In the data rows, zero lies at 4.5, halfway between 4 and 5.
Here is a table of points, one per row:
[4 4 4 2 9 2 1 5 2 0 4 5]
[4 5 4 4 4 2 5 5 3 4 4 4]
[3 1 4 6 0 8 7 6 7 3 5 5]
[5 0 3 5 3 6 5 7 5 5 4 6]
[7 4 6 4 6 3 6 4 8 7 5 2]
[6 5 4 4 3 3 2 4 1 3 5 4]
[7 2 5 4 5 4 6 7 9 5 5 4]
[3 3 5 6 5 3 4 3 3 5 3 3]
[0 2 4 7 6 4 5 5 3 2 3 6]
[4 6 5 3 7 6 3 3 6 4 4 3]
[5 6 4 5 4 6 5 3 4 6 5 4]
[7 6 4 5 3 6 5 5 6 5 4 6]
[7 2 3 5 3 6 3 5 4 3 3 7]
[5 2 4 4 2 4 4 6 7 4 4 3]
[2 8 8 5 4 3 6 4 8 3 7 3]
[6 4 4 4 5 4 3 5 3 3 3 4]
[2 3 5 6 6 4 2 4 4 3 3 3]
[2 5 6 3 4 7 4 3 7 5 5 6]
[6 5 4 6 1 6 2 4 4 4 5 4]
[4 5 5 3 8 6 2 2 4 5 3 5]
[5 5 1 6 5 4 0 5 2 3 2 2]
[6 6 1 6 6 4 1 4 1 5 2 4]
[4 3 4 4 4 3 5 4 4 6 3 4]
[3 6 5 3 7 5 4 4 4 6 5 6]
[6 0 3 4 3 8 4 6 8 4 6 7]
[6 3 6 4 3 5 8 5 6 4 5 7]
[6 3 3 5 4 5 3 5 2 6 4 5]
[4 8 5 6 5 4 4 4 5 2 5 4]
[6 6 5 6 4 4 5 4 6 8 3 4]
[8 4 5 4 5 5 4 2 4 5 4 2]
[7 3 5 6 3 3 7 5 6 6 3 3]
[7 5 5 4 6 5 3 2 3 7 3 2]
[8 3 1 5 6 4 2 5 2 6 3 4]
[4 2 4 5 5 7 5 7 7 5 6 5]
[6 6 4 5 4 5 3 2 5 7 5 1]
[5 0 4 3 6 5 5 9 8 0 5 5]
[5 6 4 5 4 6 3 3 4 5 5 4]
[4 5 4 7 3 2 8 6 5 7 4 4]
[5 3 3 4 5 7 5 5 5 5 3 5]
[5 4 5 4 2 2 7 4 3 6 6 4]
[6 5 4 3 4 3 4 2 3 7 3 3]
[3 6 6 4 7 7 4 3 5 4 5 4]
[7 3 4 4 3 5 5 5 3 6 3 3]
[3 4 4 2 7 6 3 3 2 4 4 6]
[7 4 4 5 3 5 4 3 4 5 4 3]
[1 0 4 5 2 7 9 8 6 4 5 8]
[4 5 5 5 7 6 6 5 5 8 5 5]
[5 3 4 4 4 4 3 3 4 5 3 3]
[4 3 2 5 6 5 3 5 6 7 4 3]
[7 3 5 4 2 6 8 5 7 6 6 8]
[3 8 5 4 5 6 3 2 4 7 4 7]
[3 2 5 7 6 3 3 4 2 3 2 3]
[6 3 4 3 4 6 3 3 4 4 3 3]
[4 5 7 2 6 3 5 3 5 4 7 9]
[4 4 4 5 3 2 5 5 3 4 5 3]
[5 6 4 4 3 2 5 3 2 4 5 3]
[6 7 7 5 2 5 6 5 6 1 7 6]
[5 6 5 2 6 4 3 4 4 3 5 6]
[4 4 5 3 2 5 4 5 2 2 5 4]
[3 6 4 5 9 5 8 8 2 7 4 9]
[3 6 5 4 5 5 3 4 4 4 5 7]
[6 0 9 3 4 8 9 5 9 8 8 5]
[4 6 6 3 6 5 3 3 4 5 5 6]
[4 4 4 5 5 6 5 6 5 3 6 7]
[4 5 5 3 6 6 2 3 3 4 4 6]
[5 6 5 4 5 3 4 3 5 4 4 3]
[5 3 2 4 7 5 2 5 3 7 3 5]
[7 4 5 5 4 4 4 3 1 3 4 2]
[3 3 5 6 5 1 5 4 2 4 4 3]
[6 1 2 4 5 9 3 6 5 5 6 6]
[6 5 5 4 8 7 3 2 7 7 4 0]
[3 8 4 5 5 5 6 4 4 7 5 5]
[7 5 5 6 5 3 5 5 4 6 3 3]
[8 3 4 4 4 6 4 3 5 6 4 2]
[2 7 5 7 9 0 8 6 4 7 4 5]
[6 5 5 4 5 6 5 4 6 4 6 6]
[5 4 4 7 1 6 6 6 5 9 5 3]
[6 4 4 5 4 5 4 4 6 7 4 2]
[5 4 4 5 6 7 4 4 6 4 5 3]
[8 5 6 5 7 2 5 4 3 1 0 2]
[4 6 5 5 0 7 4 5 7 7 5 6]
[5 5 5 5 4 5 6 3 5 6 5 3]
[6 4 3 4 2 4 3 6 5 5 6 4]
[4 9 6 6 4 5 5 4 3 6 5 7]
[5 8 5 4 7 3 6 3 5 9 3 4]
[7 3 3 3 5 5 4 5 3 4 3 3]
[2 6 6 2 6 6 3 2 6 6 5 7]
[3 2 5 6 6 3 3 3 1 1 3 4]
[6 1 4 4 4 5 4 4 2 4 3 3]
[5 4 3 5 3 3 4 5 5 7 4 3]
[5 7 5 4 5 4 4 3 5 6 4 2]
[4 8 7 5 3 4 6 4 8 5 8 2]
[5 6 5 4 5 5 4 3 4 6 4 4]
[5 5 5 4 6 3 6 6 8 2 6 3]
[6 8 6 6 4 3 4 3 1 0 3 5]
[6 7 4 4 5 4 4 2 4 9 5 4]
[4 3 4 4 4 3 4 4 3 5 3 3]
[6 4 3 4 6 6 3 4 3 3 2 5]
[7 7 1 6 5 1 2 5 0 4 4 5]
[5 4 4 3 7 6 3 3 4 6 4 5]
[2 8 5 2 5 3 4 3 4 3 6 8]
[4 6 4 5 7 3 6 6 4 3 5 4]
[4 7 4 3 4 5 3 5 5 3 6 6]
[4 9 6 4 5 2 6 4 6 7 6 4]
[5 1 4 3 4 5 4 5 3 3 5 5]
[6 4 4 3 6 5 2 3 2 4 3 4]
[8 3 5 3 3 3 5 5 7 3 4 2]
[6 0 7 4 3 6 8 3 7 6 5 3]
[5 7 2 5 5 4 5 7 2 5 4 7]
[5 9 7 5 5 3 6 4 6 4 6 3]
[1 8 7 1 8 5 3 1 5 9 5 6]
[0 3 6 8 5 4 7 4 6 4 5 4]
[6 8 3 6 3 5 3 4 2 4 3 5]
[2 7 6 5 2 5 3 5 7 3 5 2]
[6 4 4 3 2 4 3 4 1 2 5 7]
[3 1 2 7 2 7 4 7 4 4 3 7]
[6 6 6 3 1 5 7 6 7 1 7 8]
[5 4 4 5 2 2 4 4 2 3 4 2]
[5 2 5 3 4 9 7 5 9 9 9 5]
[4 4 3 5 4 7 2 5 4 4 6 6]
[1 6 5 3 5 3 3 4 4 3 6 7]
[7 3 5 4 3 4 3 6 8 0 5 0]
[5 7 5 5 5 4 4 3 4 6 5 3]
[3 4 2 6 6 7 4 7 4 4 4 5]
[6 6 6 4 5 3 6 5 7 5 6 4]
[8 0 4 4 0 7 9 6 6 9 6 9]
[4 3 5 6 5 2 5 5 3 5 4 3]
[5 5 4 4 5 5 3 3 4 5 4 4]
[3 6 6 3 6 6 4 4 6 4 6 6]
[3 5 4 6 5 2 5 5 3 5 4 2]
[5 8 5 4 6 2 4 4 5 4 6 2]
[1 3 5 6 4 6 6 5 4 7 3 8]
These points spread out most along one direction. Where along it does each point below lie, from 0 to 99? 50 is the average, and the first point above lies past it.
[1 5 5 7 4 3 5 4 5 4 4 3] 54
[7 3 4 5 6 4 5 4 3 5 2 5] 56
[4 3 5 6 0 6 5 6 6 1 6 5] 29
[3 2 3 4 5 9 5 7 5 5 5 7] 27
[2 3 4 6 5 3 4 5 3 4 4 3] 59
[6 6 3 5 3 4 3 4 6 6 5 4] 50
[3 7 6 3 9 3 4 2 4 7 5 5] 67
[4 7 5 4 4 4 5 6 4 3 6 7] 49
[6 3 4 4 3 4 5 5 3 4 3 4] 51
[5 2 5 3 4 4 3 6 7 0 5 2] 45
[5 6 5 3 3 3 3 4 3 4 5 3] 63
[2 3 4 7 4 2 6 4 4 5 4 2] 53
[3 3 3 7 4 4 3 4 1 3 3 4] 66
[3 4 4 6 5 3 3 5 1 3 3 2] 72
[5 6 6 5 2 3 8 5 6 5 8 5] 31
[5 5 7 1 7 3 1 3 6 1 4 1] 70
[3 7 4 3 6 5 3 4 4 3 5 7] 60
[6 5 3 4 6 2 3 3 1 6 2 1] 81
[1 8 7 3 7 3 4 3 4 3 7 8] 61
[6 4 5 4 4 4 6 4 8 8 4 3] 35
[5 3 3 5 6 6 4 4 4 5 2 6] 52
[3 9 6 5 5 4 5 5 2 6 6 5] 62
[8 0 4 3 3 6 5 6 7 2 4 4] 27
[6 3 3 5 3 3 5 6 5 5 3 4] 45
[6 4 4 5 2 2 5 4 2 5 5 3] 56
[4 3 4 6 4 3 5 4 3 4 3 4] 56
[2 3 3 4 5 5 6 7 4 4 5 8] 38
[5 1 3 3 4 8 4 8 7 0 6 7] 23
[4 5 5 4 3 2 6 4 4 4 4 1] 57
[5 7 5 4 7 4 7 6 5 9 4 5] 47
[4 6 4 5 3 7 4 5 6 6 5 8] 36
[2 4 2 6 3 6 3 6 2 2 6 7] 51
[5 7 6 7 0 6 4 3 6 9 4 3] 41
[4 4 4 4 3 7 4 5 7 3 4 3] 39
[5 7 5 4 4 4 5 3 6 8 4 3] 51
[3 6 4 6 5 6 7 6 3 9 4 8] 40
[3 2 3 5 6 4 5 4 4 6 4 4] 50
[2 8 5 3 7 4 4 4 2 6 5 8] 65
[8 3 6 3 4 6 8 5 8 3 5 6] 21
[5 5 6 4 7 3 7 6 8 4 4 5] 40
[4 5 5 2 8 6 4 4 6 2 5 7] 50
[3 6 4 2 9 3 4 4 4 2 5 6] 67
[4 8 6 6 4 6 6 5 7 1 6 5] 42
[2 7 5 3 5 4 4 4 5 5 5 5] 55
[4 7 4 7 2 3 4 5 4 4 6 4] 55
[4 5 4 4 4 5 3 6 4 0 7 6] 51
[3 2 1 7 4 5 4 8 3 3 4 6] 46
[2 2 3 8 6 4 4 7 3 2 3 6] 54
[7 5 4 3 3 3 4 4 2 2 4 4] 63
[5 3 5 4 3 4 4 5 8 6 3 2] 39
[5 4 4 4 4 4 5 7 4 1 5 5] 48
[4 4 4 5 4 2 5 4 3 4 3 3] 61
[6 4 4 4 4 4 3 4 3 5 2 1] 65
[3 5 5 4 7 5 4 3 4 6 4 6] 56
[6 6 5 3 2 4 4 3 4 3 7 3] 53
[4 1 3 4 3 7 3 6 5 5 4 5] 35
[4 8 6 4 7 3 6 3 5 7 4 3] 61
[2 8 5 4 5 3 5 3 5 6 5 5] 58
[3 1 2 6 5 8 4 7 3 6 3 7] 38
[0 6 6 7 4 3 5 4 3 4 5 3] 60
[6 5 4 4 5 7 4 4 6 4 5 4] 45
[5 3 7 3 4 6 9 6 9 6 7 5] 10
[4 3 3 6 5 8 4 6 4 3 6 6] 40
[6 3 4 3 5 6 3 4 2 4 4 5] 56
[0 3 4 6 4 2 4 4 3 2 4 4] 61
[0 5 6 7 5 2 5 3 3 6 4 3] 63
[6 1 4 4 4 5 4 4 4 5 3 2] 48
[3 2 6 6 4 4 6 3 5 6 4 3] 42
[6 1 4 4 6 5 4 4 3 4 3 3] 54
[3 3 5 6 5 2 4 4 2 4 3 4] 64
[4 4 4 4 1 4 4 8 5 0 6 6] 39
[5 7 6 5 4 4 4 3 5 8 4 4] 54
[4 6 4 2 4 5 3 4 3 3 5 6] 58
[4 3 5 4 5 5 5 5 4 4 4 3] 49
[2 4 4 7 4 3 5 5 0 3 3 5] 65
[3 5 6 5 5 3 5 4 6 4 5 0] 54
[2 6 3 6 2 5 3 6 2 2 4 6] 59
[4 3 4 4 4 4 5 4 3 4 4 4] 52
[5 5 6 4 1 4 7 7 7 1 8 5] 26
[5 6 6 3 4 6 6 5 8 3 6 6] 31
[4 7 6 3 4 3 4 4 4 3 6 5] 58
[5 5 7 4 3 6 8 6 8 4 7 6] 19
[5 8 6 5 3 2 5 3 7 4 6 3] 52
[5 5 4 6 5 7 3 4 4 4 3 5] 55
[4 3 5 3 6 5 3 4 4 3 4 3] 57
[7 3 3 4 5 3 4 4 4 5 4 4] 55
[2 3 4 6 6 5 7 7 3 8 4 9] 36
[5 3 4 4 5 5 5 5 5 4 4 4] 45
[5 6 5 4 6 3 7 5 5 7 5 5] 46
[5 2 4 4 4 5 4 5 5 3 4 3] 46
[6 8 4 4 3 6 3 4 9 9 5 3] 40
[2 4 5 6 5 6 8 7 6 4 5 7] 28
[1 3 5 6 6 2 5 4 4 4 4 4] 57
[8 6 5 2 5 3 5 4 8 6 4 4] 45
[2 1 4 4 7 5 3 4 4 4 4 4] 53
[2 4 5 7 4 2 4 4 2 3 3 3] 67
[6 4 4 4 3 5 3 4 3 4 4 3] 56
[5 4 4 4 2 6 4 6 6 3 5 7] 34
